In the rows, 128 means zero.
One turn moves every row onto another: examples first, then more rows asked:
vid: [153 113 108 132 122 120 139 148 121 114 165 151 125 127 125 144 139 169
 123 159 125 111 145 115 127 128 124 170 144 131 120 129 164 156]
pataf: [120 117 129 110  83 152 136 142 111 112 118 122 139 140 101 123 150 147
 115 143 109 127 141 124 143 141 108 148 168 114  97 134 145 102]
Vip: [121 131 118 142 111 138 107 136 124 159 126 144 158 121 125 139 111 177
 131 141 132 147 124  87 120 116 149 125 128 140 117 115 154 125]
mokal: [125 146 122 119 138 158 103 136 124 122 155 118 142 123 108 138 141 169
 131 135 123 118 165 129 144 130 110 151 156 125 119  99 147 130]
gare: [122 154  94 124  85 121 124 123 122 115 111 142 129 121 101 130 159 147
 136 136 130 126 123 100  96 120 146 138 123 146 118 125 165 115]
Rumum: [126 151 129 124 134 153 100 141 129 122 164 135 145 113 100 150 136 155
 127 136 121 115 170 126 145 136 114 154 155 115 116 107 147 118]
rimu: [118 118 125 112  79 148 127 138 116 120 110 112 129 135  96 115 150 139
 107 144 104 132 135 131 135 139 103 152 165 133 108 135 148 104]
Teg: [106 118 109 154  79 150 102 115 118 111 106 127 147 153  99 148 124 145
 129 121 117 127 144 138 131 137  98 145 156 108 123 143 147  95]
lakiv: [132 118 123 108  78 154 133 144 109 111 118 126 124 131 106 117 154 153
 109 145 116 128 132 124 132 130 112 149 170 129  97 131 144  99]
pof: [148 114 130 142  99  99 105 117 128 140 137 136 147 136 101 123 143 147
 115 134 155 136 108 113 103 137 143 131 129 118 114 128 118 121]
bato: [110 115 127 140  87 115 109 139 114 125 154 179 138 162 109 161 126 158
 112 140 116 114 132 161 141 126 133 139 146 127 128 134 165 110]
tig: [106 113 111 152  81 146  99 111 113 113 111 121 135 165  97 139 131 134
 127 126 118 127 133 138 128 142  92 135 164 117 134 141 150 102]
Kasaf: [101  97 110 150  89 121 121 123 125 125 113 159 121 162 133 147  88 155
 105 134 124 121 129 132 124 127 107 147 154 117 115 150 157 128]
gug: [118 139 107 114 117 146 113 147 143 120 118 113 140 119 115 126 138 150
 112 131 135 134 166 110 140 147  96 180 144 117 105 138 136 126]
Marom: [153 109 118 144  97 105 106 125 118 143 126 134 139 145  97 128 148 142
 113 139 146 144 109 122 101 136 143 122 133 123 112 128 116 125]
surog: [155 121 101 124 134 121 137 145 120 119 156 142 130 122 111 145 130 172
 126 153 132  99 148 124 132 126 127 162 140 125 122 125 165 153]
Gaful: [107 146 114 147  85 106 123  97 132 128 142 145 107 134 121 133 115 139
 116 120 133 120 121  91 110 127 130 131 147 127 101  96 129 126]
gatef: [131 129 104 152 116 105  88 133 144 116 141 161 143 148 106 157 140 153
 125 128 136 117 152 143 123 145 128 160 112 126 152 148 148 143]
Firu: [131 125 103 141 136 100  97 144 130 129 150 160 137 158 116 149 143 162
 124 132 139 114 153 151 123 135 120 158 119 118 151 142 156 138]
mol: [125 137 111 149  96 135 105 101 124 123 145 119 128 129 103 118 118 158
 146 139 121 130  97  92 106 115 142 145 144 137 121 135 137 115]
Gepoz: [115 140 117 123  90 101 112 141 148 150 133 159 127 118 110 131 124 135
 118 138 143 148 126 103 103 113 132 107 145 134 118 132 141 108]
nonuf: [121 129 119 153 110 136 108 141 118 160 122 143 144 127 134 138 114 180
 124 134 127 144 124  87 123 124 153 129 128 142 126 115 150 135]
Levuv: [128 124 105 138 126 106  96 129 138 117 148 159 144 144 107 159 145 166
 120 136 150 113 144 152 119 139 132 157 121 124 141 150 153 144]
Mukez: [118 144 104 116 116 142 110 134 152 117 109 122 135 122 121 126 137 149
 110 131 130 137 168 111 137 144  98 178 136 126 111 130 129 129]
vuko: [110 142 106 107 123 149 111 140 135 122 111 109 124 131 116 121 140 148
 108 130 124 133 160 113 149 140  99 171 143 126 113 126 133 121]
gomer: [103  96 102 155  83 111 123 131 121 131 118 151 120 170 127 142 102 147
 106 137 107 123 131 134 128 136  99 149 149 121 127 149 160 132]
Sepe: [136 136 107 150 100 129 105 100 124 121 146 119 118 136 115 112 131 156
 148 145 121 116 109  86 110 109 138 144 146 135 115 126 135 121]
rin: [110 148 116 143  93 114 111 102 137 129 134 149 107 136 131 124 119 138
 124 131 126 125 130  94 106 115 123 126 153 132  98  95 123 123]
dev: [111 115 136 143  94 107 105 147 123 137 158 175 135 162 118 147 126 164
 106 136 114 117 134 162 127 130 121 132 142 128 138 131 165 117]
Deku: [130 158 128 127 125 158  96 143 121 117 166 138 146 122 108 144 135 168
 132 136 119 107 164 116 141 130 120 140 151 118 126 101 139 121]
Luf: [103  89 104 153  80 119 123 126 128 122 111 152 120 156 134 146 101 147
 104 140 118 135 131 124 129 130 103 158 152 133 118 149 151 137]
fazus: [112 109 115 149  75 151  99 101 126 109 114 127 139 159  97 140 121 142
 127 128 116 125 134 136 112 139 100 128 156 110 120 148 150 107]
gov: [113 147 128 128  99 121 110 117 121 137 117 141 139 142 127 128 146 169
 112 126 137 126 116 104 123 138 161 157 109 143 106 106 136 121]
Fati: [110 117 136 143  82 119 102 153 110 131 151 177 132 159 116 152 126 160
 104 138 116 113 129 152 133 128 134 124 150 134 130 131 156 109]
Feped: [126 150 122 121 127 162 105 131 135 124 162 121 146 118 105 143 131 170
 129 135 123 109 163 118 147 132 117 144 149 128 116 101 150 132]
tup: [141 111 104 160 107 121 121 119 102 140 114 144 144 127 109 152 135 147
 130 133 138 135 133 101 100 135 141 112 138 124 123 101 150 148]
Lef: [141 116 104 147 104 111 129 118 110 133 115 148 149 128 111 151 136 147
 127 129 143 123 136  96  96 131 133 115 129 117 106  95 152 145]
mit: [141 120 110 124 129 116 126 154 122 114 176 147 136 129 116 145 138 162
 119 152 124 105 145 123 137 129 121 168 142 124 111 133 160 155]
nor: [ 99  93 102 150  73 119 124 137 126 119 116 147 133 163 126 144 109 157
 109 134 117 123 128 133 139 126 105 158 147 126 113 155 155 127]
zek: [114 151 129 135  99 124 112 126 127 135 122 150 133 144 126 127 160 166
 113 125 129 125 123 103 126 140 166 145 110 145 119 109 140 125]
zakuf: [111 117 134 139  88 114 109 152 129 135 148 179 135 158 113 152 114 169
 104 137 119 108 134 163 126 123 134 127 134 133 125 134 162 119]
neduf: [128 125 102 151 121 101  93 139 139 122 154 158 141 142 110 160 131 152
 126 131 143 114 146 150 129 128 119 170 119 120 140 147 159 136]
fitul: [117 116 110 152  82 153  88 111 119 106 108 127 141 155  91 145 124 141
 132 120 114 131 141 135 128 134 102 130 155 113 128 133 128 104]
dak: [129 131 123 107  76 156 131 138 122 112 110 119 125 136  93 114 142 141
 104 141 114 118 135 128 129 137 112 146 159 121 105 140 151  98]
siz: [151 117 104 124 140 118 131 148 125 124 157 142 132 128 110 133 141 170
 126 156 117 106 155 127 133 125 119 165 138 125 120 120 164 155]
zof: [108 142 113 101 115 156 113 129 145 120 111 120 129 125 118 123 137 147
  98 133 138 126 159 108 142 144 108 168 143 122 109 132 137 125]
Difi: [129 151 102 134  92 126 116 122 132 119 119 143 124 123 110 122 166 152
 145 140 126 122 127  99 100 118 152 146 129 141 133 130 164 115]
Tiz: [127 137 114 125  92 105  97 139 144 152 123 153 122 122 115 121 129 138
 110 142 146 152 125 112 101 111 124 117 145 138 114 132 127 107]

Firu -> tig
Feped -> zakuf
nonuf -> Tiz
And these:
Mukez -> gatef
gov -> pof
Rumum -> bato

One turn moves every row onto another: examples first, then more rows asked:
reb: [125 131 124 139 107  93 104 121 129  98 135 140 106 138 142 139 125 130
 134 149 126 117 108 157 112 106 122 136  89 146 127 171 108 130 131 157
 139  87 123 145 165  86 125 154]
zan: [183 139 118 152 141 112 120 115 106 142 125 143 107 103 108 136 139 102
 145 155 123  97 129 140 132 152 127 154 124 129 124 151 135 117 146 141
 109  99 111 134 140 100  99 124]
gabo: [121 129 126 115 112 110 124 103 116 123 124 129 116 113 130 142 126 118
 126 132 106 127 138 155 161 120 121 140 122 142  91 134 128 148 143 157
  85 102 117 141 127 105 127 124]
funu: [103 139 144 111 122  94  96 139 128 142 128 128 109 113 128 148 114  95
 150 119 139 110  95 155 109 146 109 152  93 140 135 168 124 155 117 132
 132  99  81 148 134 105 125  99]
vazad: [144 152 134 136 153  81 104 101 106 152 119  98 111 110 138 162 146 119
 143 148 132 114 142 151 115 184 121 160 107 136 134 175 131 109 158 130
 122 123  88 157 129 117 129 122]
Guvus: [112 146 141 121 126  81  82 135 112 124 112 114 103 125 130 150 121 101
 149 109 132 113 104 139  95 150 131 124  78 131 139 166 123 149 116 127
 140 105  63 153 117 104 112 109]
Gimeb: [154 134 117 145 120 100 133 127 121 116 145 143 101 111 127 147 126  77
 148 140 102 122 117 138 131 148 135 139 135 160 119 149 132 130 140 134
 105  96  89 147 124  79 105 131]
Sizog: [ 83 143 144 110 128  99  89 142 121 123 115 104 118 128 145 161 130 120
 146 116 118 112  97 148 107 126 107 149  90 121 148 159 123 157 129 136
 141 113  89 152 129  97 124 100]
vona: [108 165 139 104 123  91  88 138 124 126 112 113 112 118 124 143 124 100
 118 104 127 129 110 148 115 139 125 144  67 116 136 158 117 148 137 144
 118  99  86 147 113 106 114 104]
Revo: [145 136 126 123 153 105 117 107 111 126 127 122 119  99 131 133 150 134
 120 147 107  95 146 152 158 121 122 170 109 121 125 140 149 119 148 149
  85 115 120 147 133 110 120 133]
lelaz: [131 123 132 143 120  87 126 108  94 111 116 122  90 133 131 171 127 122
 172 150 104 107 145 135 140 122 117 110 129 154 119 141 110 145 132 148
 130 102  94 156 152  76 121 128]
talid: [142 123 122 145 142 109  98 106  90 120 135 121 115 120 129 125 169 153
 154 129 122  88 131 135 114 127 109 150 135 112 131 139 125 118 140 154
 109 138 107 166 125 110 100 131]
Goven: [133 123 116 140 133 103 110 104 102  96 122 111 106 142 142 169 139 114
 135 124  74 125 128 128 131 123 140 112 113 127 119 132 143 135 138 133
 112 129  79 145 103  97 110 127]
nulid: [131 142 146 113 161  75 100 116 118 124 129 118 109 104 116 139 144 130
 135 140 116  87 136 137 128 149 128 184  99 122 158 164 149 117 140 132
 102 125  95 168 140 116 127 131]
niz: [121 135 110 127 100 101 104 102 129 117 127 126 135 138 151 140 129 137
 125 131 110 128 125 157 107 107 128 112  72 136 104 168 119 128 139 165
 135 111 117 145 141 105 127 136]
Neb: [141 137 101 141 114  88 107 103 124  98 143 132 112 130 147 161 141 113
 128 133 106 129 118 164 123 114 136 121  61 139 119 167 133 127 121 132
 142  99  90 129 140 104 124 149]
Diru: [152 144 135 142 146 116  97 112 104 141 100 130 123 106  93 150 148 123
 141 146 125  99 117 132 133 158 123 162  98  99 137 154 123 145 146 132
 140 105 125 127 147 113 114 109]
zimev: [ 99 166 142 115 123  85  96 142 117 127 102 100 115 118 140 170 121  98
 135 131 122 122 113 149 124 142 126 140  79 138 143 165 114 155 142 137
 142  85  91 142 133  84 123 104]
boteb: [125 152 134 150 148  99  82 109  86 118 113 101 127 113 126 143 174 145
 138 127 141 109 118 140 121 165 126 155 122 111 131 152 112 131 155 130
 131 117 108 147 121 118 109 129]
Vef: [144 112 119 149 116 106 111 124 138 117 138 136 104 155 152 150 122 121
 146 141  99 121 102 151  97 112 107 125  72 128 135 178 116 130 132 139
 143 121 112 155 140  95 116 144]
maf: [134 128 142 127 152  92  99 122 109 144  99 114 143 105 110 141 132 133
 157 144 102  73 126 107 122 148 146 141  99 119 147 175 139 138 146 127
 133 119 113 167 134  99 118 122]
puna: [157 129 119 150 153  98 105 110  91 121 105 105 128 123 136 152 148 133
 145 148  87  87 137 114 127 132 152 120 110 122 136 150 148 117 152 131
 116 126 100 155 111  94  98 140]
sanul: [155 129 125 151 147  91 118  95  89 147 116 106 111 113 145 170 142 128
 166 168 121  88 152 148 137 144 122 134 127 153 123 160 132 116 148 143
 130 112 103 148 148  93 126 128]
gosiv: [137 124 107 136 108  95 112 129 136 113 158 141 126 120 155 124 136 112
 133 123 110 123  97 161 112 120 129 130  77 145 121 180 125 133 132 124
 122 105 110 151 126 104 113 158]
Mago: [132 121 125 126 117 111 122 120 121 120 142 142 102 136 121 132 140 124
 156 115  92 117 123 133 110 117  95 136 128 122 126 139 115 132 138 161
  96 139 100 176 124  88 103 119]

niz -> Vef
nulid -> boteb
funu -> vona
And these:
Mago -> Goven
talid -> puna

